In the data rows, zero lies at 4.5, halfway between 4 and 5.
Each row below has a hidden score, from 0 to 20, with 10 about the middle. What is it?
[7 2 7 2 7 7 2 2] >> 15
[7 4 4 2 7 7 2 2] >> 18
[7 7 4 4 2 8 4 2] >> 2
[2 4 2 7 2 3 7 4] >> 10
[7 7 4 4 2 8 4 2] >> 2
[2 7 4 4 2 4 4 4] >> 10
[2 6 2 4 2 4 4 2] >> 17
[4 4 4 7 4 3 7 7] >> 3
[2 3 4 4 7 3 2 7] >> 20
[4 6 2 7 2 3 7 4] >> 4
[2 3 4 4 7 3 2 7] >> 20
[4 3 4 7 4 5 4 4] >> 7
[4 7 7 2 4 7 2 2] >> 11
[7 4 4 2 7 8 2 2] >> 19
[4 7 7 2 4 6 2 2] >> 11
[2 3 4 4 7 3 2 7] >> 20
[4 3 2 4 4 2 7 4] >> 17
[2 4 4 4 7 3 2 7] >> 19
[4 4 2 7 2 2 7 4] >> 5
[2 4 2 4 2 4 7 2] >> 19
[4 7 7 2 4 6 2 2] >> 11
[2 6 2 7 4 2 7 7] >> 9
[7 7 4 2 7 5 4 2] >> 16
[2 3 7 4 7 4 2 7] >> 15
[2 5 4 2 2 4 7 2] >> 19
[4 3 4 4 4 3 7 7] >> 10
[2 3 4 2 2 4 4 4] >> 17
[7 6 7 2 4 7 2 2] >> 5
[4 4 2 7 4 5 4 4] >> 10
[4 5 2 7 2 3 7 7] >> 1
[7 4 7 2 7 6 4 4] >> 11
[7 7 4 4 2 8 4 2] >> 2
[2 7 4 4 2 3 4 4] >> 10
[2 4 7 2 2 4 4 4] >> 11
[4 3 4 7 4 3 7 7] >> 4
[2 1 4 4 4 4 4 4] >> 19
[4 4 4 7 4 4 4 4] >> 6
[7 0 7 2 7 4 2 7] >> 10
[4 8 7 2 4 6 2 2] >> 10
[7 4 4 2 7 8 2 2] >> 19
[2 4 4 7 4 3 2 7] >> 6
[4 4 4 7 4 2 7 7] >> 3
[4 3 2 7 4 4 4 4] >> 10
[7 3 7 7 4 3 7 7] >> 0
[4 8 7 2 4 6 2 2] >> 10
[2 5 7 4 2 4 4 4] >> 6
[2 7 4 4 2 3 4 4] >> 10
[4 4 4 7 4 2 7 7] >> 3
[4 4 7 2 7 6 2 2] >> 20
[7 7 2 7 7 6 7 2] >> 10
[2 4 2 7 2 3 7 4] >> 10
[2 6 7 2 2 3 2 7] >> 6
[4 4 2 7 2 3 7 4] >> 5
[4 6 2 7 2 3 7 7] >> 0
[7 4 4 7 7 8 2 2] >> 8
[2 7 4 4 2 3 4 4] >> 10
[2 4 4 4 7 3 2 7] >> 19
[7 3 4 4 4 3 7 7] >> 3
[7 7 4 4 2 8 4 2] >> 2
[7 7 4 4 2 8 4 2] >> 2
[2 3 7 4 7 4 2 7] >> 15
[7 7 7 2 4 6 2 2] >> 4
[4 3 4 4 4 2 7 7] >> 10
[4 3 7 4 7 3 2 7] >> 10
[2 4 7 2 2 4 4 4] >> 11
[7 4 7 2 7 6 2 2] >> 13
[7 6 2 7 7 6 7 2] >> 11
[4 3 4 7 4 4 4 4] >> 7
[2 4 2 7 2 3 7 4] >> 10
[4 3 7 4 7 3 2 7] >> 10
[7 4 4 7 7 8 2 2] >> 8
[7 7 4 4 2 8 4 2] >> 2
[7 3 4 4 2 2 7 7] >> 0
[7 4 7 2 7 6 4 4] >> 11
[7 4 4 4 7 6 7 2] >> 15
[4 3 2 7 4 4 4 7] >> 7
[2 6 2 4 2 4 4 2] >> 17
[4 3 4 4 4 2 7 7] >> 10
[4 3 2 7 4 4 4 7] >> 7
[7 4 7 2 4 7 2 2] >> 7
[7 7 4 2 7 5 4 2] >> 16
[4 4 2 7 2 3 7 7] >> 2
[4 3 2 7 4 4 4 4] >> 10
[2 6 4 2 2 3 4 4] >> 15
[7 3 4 7 4 2 7 7] >> 0
[7 3 7 7 4 3 7 7] >> 0
[2 6 2 7 4 2 7 7] >> 9
[4 4 2 7 4 3 7 7] >> 6
[7 4 7 2 7 7 2 4] >> 11
[4 3 2 7 4 5 4 4] >> 10
[7 7 4 4 2 8 4 2] >> 2
[4 3 2 7 4 4 4 4] >> 10
[7 7 2 2 2 8 2 2] >> 9
[7 7 2 7 4 6 4 2] >> 3
[7 7 4 4 7 6 4 2] >> 12
[7 6 2 7 7 6 7 2] >> 11
[4 3 2 7 4 5 4 4] >> 10
[2 5 2 2 2 5 7 2] >> 20
[2 4 2 4 2 4 7 2] >> 19
[7 4 4 7 7 7 2 2] >> 8
[4 3 7 2 2 4 4 4] >> 7
[2 7 4 2 2 3 4 4] >> 14
[2 3 4 4 7 3 2 7] >> 20
[2 3 7 4 7 3 2 7] >> 15
[7 7 2 7 7 6 4 2] >> 9
[2 6 7 2 2 4 2 7] >> 6
[2 6 2 7 4 2 7 7] >> 9
[2 6 2 7 2 4 7 4] >> 9
[2 5 2 2 2 5 7 4] >> 20
[2 4 2 4 2 4 7 2] >> 19
[7 1 7 7 7 4 4 7] >> 0
[4 7 7 2 4 7 2 2] >> 11
[2 6 2 7 4 2 7 7] >> 9
[2 5 2 4 2 5 7 4] >> 16
[7 7 7 2 4 6 2 2] >> 4
[4 3 2 7 4 2 7 7] >> 7
[7 4 7 2 7 6 4 4] >> 11
[7 7 7 2 4 7 2 2] >> 4
[4 3 2 4 4 2 7 4] >> 17
[7 1 7 7 7 4 2 7] >> 0
[2 3 4 4 7 3 2 7] >> 20
[7 4 7 4 7 6 4 4] >> 7
[4 4 4 4 4 2 7 7] >> 9
[2 6 2 4 2 5 4 2] >> 17
[2 6 2 7 2 5 7 4] >> 9
[4 4 2 7 2 3 7 4] >> 5
[4 3 2 7 4 4 4 4] >> 10
[7 4 7 2 7 6 2 4] >> 11
[7 3 4 4 4 3 7 7] >> 3
[4 4 4 7 4 2 7 7] >> 3
[2 4 7 2 2 4 4 4] >> 11
[2 6 2 2 2 5 4 4] >> 19
[7 6 2 7 7 6 7 2] >> 11
[7 4 4 7 7 8 2 2] >> 8
[4 3 2 7 4 4 4 4] >> 10
[2 6 4 2 2 3 4 4] >> 15
[2 4 4 4 7 3 2 7] >> 19
[4 1 4 4 7 4 4 4] >> 20
[4 1 7 2 7 4 2 7] >> 16
[4 3 4 4 4 2 7 7] >> 10
[4 3 2 7 4 3 7 7] >> 7
[2 7 4 4 2 4 4 4] >> 10
[2 4 4 2 2 4 7 2] >> 19
[2 4 4 2 2 4 7 2] >> 19
[2 7 4 4 2 3 4 4] >> 10
[7 8 4 4 2 8 4 2] >> 1
[2 4 2 7 2 3 7 4] >> 10
[4 2 7 7 7 4 2 7] >> 5
[7 7 4 2 2 8 4 2] >> 6
[4 4 4 7 2 2 7 7] >> 0
[2 5 7 4 2 4 4 4] >> 6
[7 4 7 2 7 6 2 4] >> 11
[4 3 2 4 4 2 7 4] >> 17
[4 1 7 7 7 4 2 7] >> 6
[4 7 7 2 4 7 2 2] >> 11
[2 4 2 4 2 4 7 2] >> 19
[7 6 2 7 7 6 7 2] >> 11
[2 5 2 2 2 5 7 4] >> 20
[7 6 7 2 4 7 2 2] >> 5
[2 5 2 2 2 5 7 4] >> 20
[7 3 4 4 2 2 7 7] >> 0
[7 6 2 7 7 6 7 2] >> 11
[4 7 7 2 4 7 2 2] >> 11
[4 4 2 7 4 2 7 7] >> 6
[7 0 7 7 7 4 4 7] >> 0
[2 3 4 4 7 3 2 7] >> 20
[4 6 7 4 4 2 4 7] >> 1
[7 4 7 2 7 6 2 2] >> 13
[7 3 4 2 7 8 2 2] >> 19
[2 3 7 4 7 3 2 7] >> 15
[4 7 7 2 4 7 2 2] >> 11
[2 3 4 4 7 3 2 7] >> 20
[4 3 2 7 4 4 4 4] >> 10
[7 6 2 7 7 6 7 2] >> 11
[2 6 7 2 2 4 2 7] >> 6
[7 2 7 2 7 7 2 2] >> 15
[2 4 7 2 2 4 4 4] >> 11
[4 3 2 7 4 4 4 4] >> 10
[7 6 7 2 4 7 2 2] >> 5
[7 1 7 7 7 4 4 7] >> 0
[4 3 4 7 4 4 4 4] >> 7
[7 3 4 4 4 2 7 7] >> 3
[7 5 7 2 4 7 4 2] >> 6
[7 3 4 2 7 8 2 2] >> 19
[7 7 4 4 2 8 4 2] >> 2
[4 4 2 4 2 2 7 4] >> 11
